In the data rows, zero lies at 4.5, halfway between 4 and 5.
Each row in the table below has a label, given by one hidden rule.
[7 4 6 9 4 4 5 4 3 4 2 7 8 5 3 7 4 4 5 5 4 6 5 7 4 7 7 6 7 3 3 3 5 5 5 4 3 5 3 4 6 4 7 5 7 2 5 4 3
 6 5 4 7] Xj
[4 7 1 3 3 4 7 3 5 9 3 3 1 4 4 3 7 5 6 4 5 5 5 3 3 1 4 0 7 8 1 7 6 4 9 4 4 4 9 5 7 5 6 5 5 4 6 5 7
 4 4 4 1] Hd
[0 4 5 3 1 2 4 4 4 3 6 4 4 4 5 1 5 3 3 4 5 5 5 3 5 4 6 7 4 6 4 3 6 4 6 2 4 3 8 4 5 4 4 4 5 7 6 4 4
 1 4 2 5] Xj
[2 5 3 5 2 5 5 4 4 5 6 5 3 4 5 7 6 4 6 5 4 5 5 4 5 3 3 0 7 7 0 9 4 5 4 5 3 5 8 3 5 5 5 6 3 4 4 4 4
 5 5 6 0] Gh
[0 5 6 5 2 6 0 9 6 4 6 4 6 3 6 4 6 5 4 5 3 4 4 9 9 9 7 9 0 7 8 5 5 5 5 9 7 5 0 6 3 2 4 5 5 0 8 3 2
 7 4 7 8] Gh
[5 6 4 4 6 3 7 6 5 6 4 4 4 5 5 3 5 6 5 6 4 5 4 2 4 3 4 4 4 4 4 7 5 5 4 5 5 4 6 5 4 4 4 4 2 5 6 4 4
 4 3 8 4] Hd
[7 3 5 0 6 7 5 5 5 1 5 4 9 5 4 3 2 4 3 5 5 4 2 9 4 5 7 9 1 0 2 0 6 7 0 4 4 3 0 3 5 4 3 3 1 8 4 4 1
 3 5 3 8] Xj
[9 5 6 0 5 8 8 4 4 9 5 4 4 5 5 5 5 5 6 6 5 5 3 0 5 4 3 1 7 4 4 3 5 6 2 4 5 4 2 3 8 4 2 3 2 6 2 4 5
 2 4 3 8] Gh
[9 1 2 9 2 4 1 3 0 2 2 9 9 3 2 6 3 1 3 4 4 7 4 9 5 5 6 7 5 0 9 9 5 7 3 4 3 3 6 5 7 4 5 5 8 0 6 3 1
 4 7 4 7] Gh
[3 3 5 7 1 5 2 5 5 1 4 5 8 4 4 6 4 3 4 4 4 4 5 5 4 5 5 3 3 6 7 4 4 4 9 8 5 4 3 5 6 4 4 5 3 4 5 5 3
 8 4 5 3] BB
[6 7 4 0 6 3 9 0 4 9 5 2 0 8 6 5 4 4 6 6 7 2 3 0 1 2 2 0 8 3 0 8 2 6 1 0 3 3 7 2 8 7 5 4 0 9 1 7 9
 1 3 0 3] BB
[7 4 5 6 1 0 5 5 6 7 5 5 7 5 4 5 5 4 5 4 4 7 6 0 4 2 5 1 3 6 6 7 3 3 6 2 4 5 7 5 3 5 5 5 7 3 3 4 4
 7 5 5 3] BB
[5 5 3 4 4 1 7 3 2 6 7 3 4 6 6 2 4 4 4 5 6 3 5 4 5 4 4 8 2 7 1 2 7 5 5 4 5 3 8 4 2 4 5 5 3 9 6 5 3
 3 4 4 6] Gh
[9 5 6 2 6 9 9 4 5 9 3 4 2 7 2 6 3 5 5 5 4 5 2 0 2 1 4 0 9 5 2 7 2 7 0 4 3 6 3 3 5 7 6 6 0 5 1 5 6
 2 6 5 3] BB
[9 3 8 7 8 5 6 3 4 5 3 7 8 4 3 8 4 3 5 5 5 6 5 4 1 1 4 0 9 3 3 9 4 4 4 5 3 4 0 3 7 5 7 6 7 7 3 4 6
 7 6 5 3] BB
[8 5 7 3 9 8 4 6 7 5 7 3 2 6 5 3 3 6 3 4 6 2 3 5 7 7 5 3 5 2 4 1 5 4 2 6 6 6 1 5 3 5 3 3 0 5 4 5 4
 3 5 3 5] Gh
[5 4 5 6 6 5 5 6 6 8 5 4 6 5 5 6 4 5 4 4 3 4 5 5 5 4 4 5 3 5 5 7 5 4 6 1 4 4 6 5 4 5 4 5 3 9 4 5 4
 6 4 2 4] BB
[9 4 4 3 5 5 6 4 3 6 5 5 6 5 4 7 3 5 5 5 5 4 3 5 4 3 5 5 7 4 4 5 4 4 0 0 3 4 2 4 6 6 4 5 3 6 0 4 4
 4 4 2 6] Gh
[3 4 4 3 1 6 6 3 5 7 6 3 4 6 5 3 7 5 5 5 5 5 5 4 2 2 3 4 5 7 4 5 5 4 6 3 5 5 7 5 1 4 5 3 2 4 3 5 5
 3 4 3 2] Hd
[6 4 7 2 9 9 8 3 5 9 6 4 3 7 4 5 5 6 5 5 4 4 2 3 2 6 4 3 6 3 0 2 3 4 2 6 4 4 2 3 5 6 4 2 0 9 0 6 7
 1 4 3 5] Gh
[7 4 5 3 7 4 4 3 3 5 1 5 3 5 2 4 3 4 6 7 3 6 4 1 3 1 2 1 6 7 2 9 3 5 1 2 4 5 5 4 8 7 5 5 1 5 2 6 6
 5 5 4 2] Gh
[5 3 5 9 2 7 1 5 4 0 2 7 9 3 3 6 4 4 4 5 3 5 5 2 6 7 4 3 2 6 7 7 4 4 6 6 5 4 4 6 6 4 5 5 6 0 6 4 1
 8 5 7 5] Gh
[6 4 5 6 6 8 1 5 5 2 3 4 6 5 6 5 4 5 6 5 4 4 3 8 4 5 4 6 2 3 3 3 4 4 4 7 5 6 2 5 1 4 4 3 5 1 4 5 4
 5 5 7 4] BB
[4 5 3 6 5 5 3 5 5 7 7 4 4 5 7 0 5 5 3 4 4 3 4 4 4 8 4 7 2 4 3 0 5 6 4 6 5 5 1 5 1 3 3 3 6 6 6 5 3
 4 3 5 5] Gh
[9 3 7 4 8 5 9 6 4 6 4 6 7 6 3 5 3 5 5 5 4 5 4 9 4 3 6 2 5 2 2 3 2 7 3 7 4 5 0 4 8 5 3 4 0 5 2 5 2
 7 5 5 6] Gh
[6 5 6 3 7 3 8 2 5 7 2 4 3 5 4 7 4 5 7 6 4 4 3 1 2 3 3 0 7 4 1 9 2 4 4 3 3 6 4 4 6 6 7 4 3 2 3 6 8
 4 5 4 2] BB
[6 5 2 1 2 3 7 3 5 5 9 3 0 6 5 2 5 4 3 3 7 4 6 2 3 5 5 4 2 6 2 0 4 3 5 0 3 3 9 4 2 5 3 3 3 9 3 4 3
 1 4 0 7] Gh
[8 4 5 7 6 4 5 3 3 2 4 7 8 5 5 5 4 4 4 4 5 5 5 9 4 5 6 7 3 5 2 5 4 6 5 0 3 3 8 4 5 5 4 4 5 0 3 4 3
 0 5 5 4] Gh
[5 3 5 9 5 5 5 5 4 2 3 4 8 3 4 7 4 4 5 5 3 5 5 4 5 6 6 4 7 6 9 6 3 4 1 8 4 7 2 4 5 4 6 6 6 4 7 5 4
 8 5 9 2] Gh
[2 4 2 7 2 0 2 4 4 3 6 3 2 4 5 4 6 3 3 3 5 4 5 2 5 6 6 7 5 7 4 4 6 4 9 1 5 4 8 3 2 5 5 5 4 9 5 4 4
 5 5 4 4] Gh
[1 4 1 9 0 3 2 5 3 5 7 6 5 5 6 5 5 3 4 4 5 5 6 5 4 4 5 4 4 4 7 3 6 5 5 4 4 4 6 4 4 6 5 5 9 4 5 4 4
 5 6 2 7] Xj
[2 6 5 4 8 8 7 4 6 5 4 4 7 5 4 5 3 5 4 5 4 3 2 5 7 6 4 3 6 6 7 2 5 5 3 9 5 5 2 4 4 4 3 3 2 7 5 5 4
 2 4 5 7] Gh
[5 5 4 6 3 1 6 2 4 3 5 5 5 5 4 6 4 4 4 5 4 5 5 3 4 4 5 3 5 3 7 7 5 5 9 1 4 3 4 4 6 5 5 6 7 7 5 4 4
 6 4 4 5] Gh
[2 4 1 9 4 4 1 5 5 5 4 7 7 4 3 7 4 4 3 4 3 6 5 7 5 5 6 4 3 4 5 8 4 4 6 9 4 5 7 4 6 3 4 6 6 0 4 4 3
 7 5 4 6] Xj
[3 5 3 5 3 1 5 5 3 5 3 4 7 4 5 5 5 3 2 5 3 4 4 5 4 5 5 3 3 6 8 9 5 3 9 3 5 5 7 5 5 4 5 5 8 3 7 4 4
 4 4 5 2] BB
[4 6 6 0 8 5 6 4 6 9 0 4 1 5 5 6 3 5 6 6 4 4 4 0 1 2 2 0 9 6 0 6 4 4 4 3 5 5 8 3 6 5 6 5 6 2 2 6 6
 5 4 7 2] BB
[7 3 1 3 3 6 4 4 1 3 7 5 6 5 3 0 3 2 1 4 6 3 6 7 5 6 6 9 2 0 4 0 6 6 5 1 4 1 4 3 5 5 2 3 1 9 4 3 3
 2 4 0 9] Xj
[4 4 6 8 7 6 4 4 4 3 1 5 8 4 2 5 3 4 5 5 3 4 4 8 4 3 5 4 6 1 7 5 3 6 3 5 4 4 1 5 6 5 5 4 3 0 4 4 3
 7 5 5 7] Gh
[5 4 7 6 9 5 6 2 8 7 2 4 0 5 5 3 4 5 6 6 4 4 3 5 6 2 3 8 6 6 2 7 4 5 6 5 4 6 0 3 7 3 4 4 2 7 1 5 6
 4 4 3 5] Gh
[5 5 3 7 0 1 1 4 3 2 3 5 5 3 4 5 7 4 6 4 4 6 7 5 4 5 4 9 2 6 4 6 5 3 9 4 3 4 9 5 4 4 6 7 9 2 6 3 4
 6 6 5 2] BB
[3 6 7 1 3 3 3 6 5 5 5 4 6 3 4 4 6 5 7 4 4 4 4 0 4 7 4 3 7 6 4 6 5 4 5 8 7 6 3 6 3 4 4 6 6 3 7 6 5
 6 4 7 0] BB
[0 6 3 3 1 1 3 5 6 5 9 4 5 4 7 1 8 6 4 4 5 2 4 5 6 6 4 6 2 9 7 4 5 2 7 7 6 5 8 6 0 2 5 6 9 5 7 4 4
 5 4 6 1] BB
[2 6 4 3 5 3 4 6 4 3 4 3 0 5 6 3 6 4 4 4 4 3 4 7 6 6 5 8 3 5 6 0 6 4 2 7 6 5 4 4 3 4 4 3 0 5 7 5 4
 3 2 1 2] Gh
[2 6 2 0 6 1 6 3 3 7 5 5 6 7 5 3 4 4 5 4 5 4 6 2 5 4 3 2 3 3 1 2 4 4 1 1 4 3 5 3 4 5 6 4 4 6 2 4 7
 2 5 3 5] Gh
[6 5 3 2 7 7 5 6 5 5 7 3 2 6 5 3 3 6 4 4 5 3 2 6 6 5 5 7 3 4 2 2 5 4 5 5 5 3 3 4 4 5 2 2 1 8 4 3 3
 1 4 5 9] Xj
[6 3 6 9 4 4 3 5 5 2 4 5 8 4 3 8 4 4 5 5 4 6 4 6 4 3 6 6 6 5 6 6 4 5 3 7 4 6 5 5 7 4 6 5 7 1 4 4 5
 6 6 8 6] Gh
[3 6 3 1 2 6 6 6 6 4 8 3 0 5 7 2 5 6 4 4 5 3 4 5 7 7 4 9 5 3 5 3 5 4 4 4 7 6 3 5 1 3 3 3 1 7 4 4 5
 3 3 6 5] BB
[6 5 4 4 9 4 5 4 4 6 3 5 4 6 4 5 3 4 5 5 5 5 4 4 4 1 3 2 7 2 5 3 3 6 2 0 4 5 3 4 8 6 6 4 5 4 4 5 3
 4 5 2 8] Xj
[1 3 3 5 1 4 1 5 4 3 8 5 5 4 5 4 5 4 2 4 4 3 5 6 6 7 6 8 0 5 5 2 6 4 7 3 4 4 7 5 3 4 3 3 7 7 8 4 3
 5 4 5 6] Gh
[6 5 6 5 3 0 6 4 4 4 5 5 3 3 4 5 4 3 3 4 4 5 5 6 3 4 5 5 5 5 3 5 5 5 7 2 3 3 5 5 5 5 5 3 7 8 5 3 5
 6 5 3 3] Hd
[2 5 5 1 3 1 7 1 4 8 2 3 0 5 4 4 5 5 6 4 5 4 5 0 1 3 2 0 8 4 0 7 4 4 3 4 3 4 9 3 4 6 5 6 6 9 3 5 8
 2 5 1 2] BB
[9 3 3 3 5 5 5 5 2 6 4 5 6 6 4 6 2 3 2 5 5 5 5 6 3 4 4 4 4 1 4 6 4 5 5 3 3 2 5 4 5 6 4 4 3 7 4 4 3
 4 6 0 5] Xj
Which column or columns does the hidden rule look at? Columns are counted from 0, in order:
6 39 52
Here are more rows. What is the label of each one?
[9 4 6 6 3 7 4 5 3 4 4 6 9 4 3 4 5 4 4 4 5 5 3 9 5 4 6 7 6 4 6 3 3 4 3 6 5 4 2 5 7 3 5 4 5 1 4 4 3
 6 5 3 6] ~ Gh
[7 4 2 5 6 8 4 5 4 6 6 5 2 5 5 3 4 3 4 4 6 4 4 6 7 9 6 5 3 4 5 3 3 5 4 4 4 4 4 5 4 4 3 4 5 9 5 4 4
 5 3 3 7] ~ Gh
[5 5 5 4 2 3 4 5 4 2 9 4 2 5 5 1 4 4 4 3 4 4 5 8 7 7 6 3 3 3 5 1 6 5 6 5 4 4 3 4 4 5 2 3 8 4 5 4 3
 5 5 0 6] ~ Xj
[0 7 8 6 5 5 5 7 7 4 1 2 1 4 4 8 5 8 7 6 2 5 2 6 4 8 3 4 8 8 6 9 4 3 4 9 7 8 1 6 3 2 6 6 8 0 5 5 6
 8 3 9 1] ~ BB
[1 5 5 0 6 8 4 5 4 5 5 3 3 6 5 4 5 4 5 5 4 5 5 4 3 5 3 2 6 4 3 3 4 5 0 1 4 3 3 4 4 5 5 5 2 5 3 4 3
 4 4 3 6] ~ Xj
[6 4 5 2 7 8 5 6 5 3 4 4 4 4 3 3 5 5 4 5 5 4 3 6 4 5 5 4 4 3 3 2 4 6 2 5 5 5 3 4 4 5 3 4 3 9 5 5 5
 5 5 5 8] ~ Xj
[9 5 1 1 4 5 4 2 2 5 6 4 3 6 5 2 3 4 3 4 8 4 5 6 6 4 6 4 3 2 0 0 6 6 4 1 3 2 5 3 4 6 1 4 3 7 3 4 3
 2 3 1 8] ~ Xj
[7 5 6 4 6 8 5 1 3 4 3 5 5 5 4 5 3 3 2 4 5 5 6 5 6 1 4 8 3 3 4 3 3 6 7 4 3 4 7 5 5 5 4 4 4 6 3 5 6
 7 5 1 3] ~ BB
[9 4 5 3 9 5 8 2 4 4 0 5 2 6 4 6 1 5 5 6 5 5 2 4 3 2 3 0 8 1 1 7 2 6 2 1 2 2 0 3 8 6 4 4 0 7 2 5 4
 4 6 2 6] ~ Gh
[5 4 2 9 3 2 4 4 2 3 6 4 6 6 5 2 5 4 3 4 5 4 6 8 4 7 6 7 4 5 2 2 5 5 6 0 5 4 9 4 5 6 3 3 5 4 4 4 2
 4 4 3 6] ~ Xj
[4 5 3 5 1 1 2 6 3 4 5 5 2 4 5 3 7 4 3 4 5 4 5 7 6 6 6 4 2 6 8 3 5 5 6 0 5 3 5 5 3 3 3 3 9 9 5 4 5
 3 5 4 6] ~ Gh
[9 3 5 3 9 9 5 4 2 0 8 5 9 6 4 4 2 5 3 5 5 4 5 9 6 4 6 5 4 0 5 0 4 7 0 7 5 2 2 4 8 4 3 3 2 5 3 4 4
 4 6 2 9] ~ Xj
[8 4 4 6 6 5 4 5 3 0 3 4 6 4 4 2 4 3 5 5 5 4 5 4 3 3 4 5 5 4 2 6 3 5 4 3 5 4 8 4 7 6 6 5 4 4 4 4 4
 5 5 0 7] ~ Xj
[3 4 3 3 0 5 4 4 3 2 9 3 3 4 5 0 6 5 3 3 5 2 5 9 9 8 5 9 0 5 5 0 6 4 9 4 6 4 8 4 2 4 2 3 4 9 5 4 4
 5 3 3 6] ~ Xj
[3 4 5 2 6 4 5 2 4 6 1 4 0 5 4 6 4 6 6 4 4 5 5 1 3 1 4 1 7 6 3 8 4 4 6 6 5 5 4 5 6 6 5 7 4 4 5 5 7
 4 5 6 3] ~ BB
[2 6 4 2 9 9 8 4 7 8 8 3 0 4 6 1 3 7 6 5 4 4 2 0 4 8 4 4 3 6 3 5 3 4 0 2 6 5 0 5 4 5 5 4 4 7 4 6 6
 4 4 5 3] ~ Hd
[0 5 6 5 2 2 1 7 6 4 8 3 6 4 6 4 6 5 4 4 5 3 4 8 8 5 5 7 0 5 7 1 7 3 9 5 5 6 6 5 2 3 3 3 3 4 7 4 4
 4 4 5 7] ~ Gh
[7 5 4 0 9 5 7 3 7 4 0 5 8 4 5 5 4 6 5 5 4 5 4 7 5 3 3 2 7 6 2 6 2 5 0 5 4 6 0 4 5 6 4 2 2 3 3 5 5
 6 4 5 5] ~ Gh
[5 4 2 3 8 2 7 2 2 9 4 6 6 4 5 4 4 3 4 5 7 5 7 3 3 1 4 5 6 5 5 6 5 3 7 0 2 2 9 3 7 5 5 5 5 8 5 5 5
 6 6 1 2] ~ BB
[3 4 7 6 7 6 6 4 4 7 4 4 6 5 5 6 5 4 6 5 4 5 3 1 5 0 4 2 5 3 3 6 4 5 4 5 5 5 5 3 6 5 5 5 2 1 5 5 6
 4 4 5 2] ~ BB
[7 5 5 3 9 4 5 4 5 2 2 4 5 4 4 4 6 5 5 3 5 4 5 6 5 6 3 6 0 5 6 4 4 4 5 8 7 5 1 5 4 5 4 4 7 2 5 4 5
 5 4 5 3] ~ BB
[5 5 3 7 3 5 3 5 3 4 6 4 3 4 5 0 4 5 2 4 6 4 6 9 6 8 6 8 2 1 2 1 6 4 2 0 4 2 6 4 4 4 3 2 0 9 4 3 3
 3 4 1 8] ~ Xj
[9 4 4 2 8 7 5 5 5 7 3 5 4 5 4 4 3 6 4 5 6 4 5 7 4 5 5 4 3 2 3 4 4 6 1 3 4 2 4 3 5 8 3 3 1 8 3 5 5
 0 5 0 8] ~ Xj
[8 3 1 9 1 2 2 6 4 0 8 4 7 3 4 4 4 2 2 4 5 4 6 9 6 5 7 7 3 4 8 1 6 5 5 3 5 4 7 4 5 4 5 4 5 3 5 4 2
 5 5 6 6] ~ Xj
[1 5 6 1 5 6 7 4 7 8 0 2 4 3 5 5 7 5 6 4 4 6 3 3 3 5 3 4 9 9 5 9 3 4 3 5 4 8 1 6 5 6 7 6 6 2 3 6 6
 9 5 9 3] ~ Hd
[0 5 4 5 2 4 4 7 5 5 7 4 4 4 6 4 6 5 5 4 4 4 5 4 7 9 5 9 4 5 9 0 5 4 9 4 5 6 4 5 3 3 5 5 8 1 7 4 5
 5 5 6 6] ~ Gh
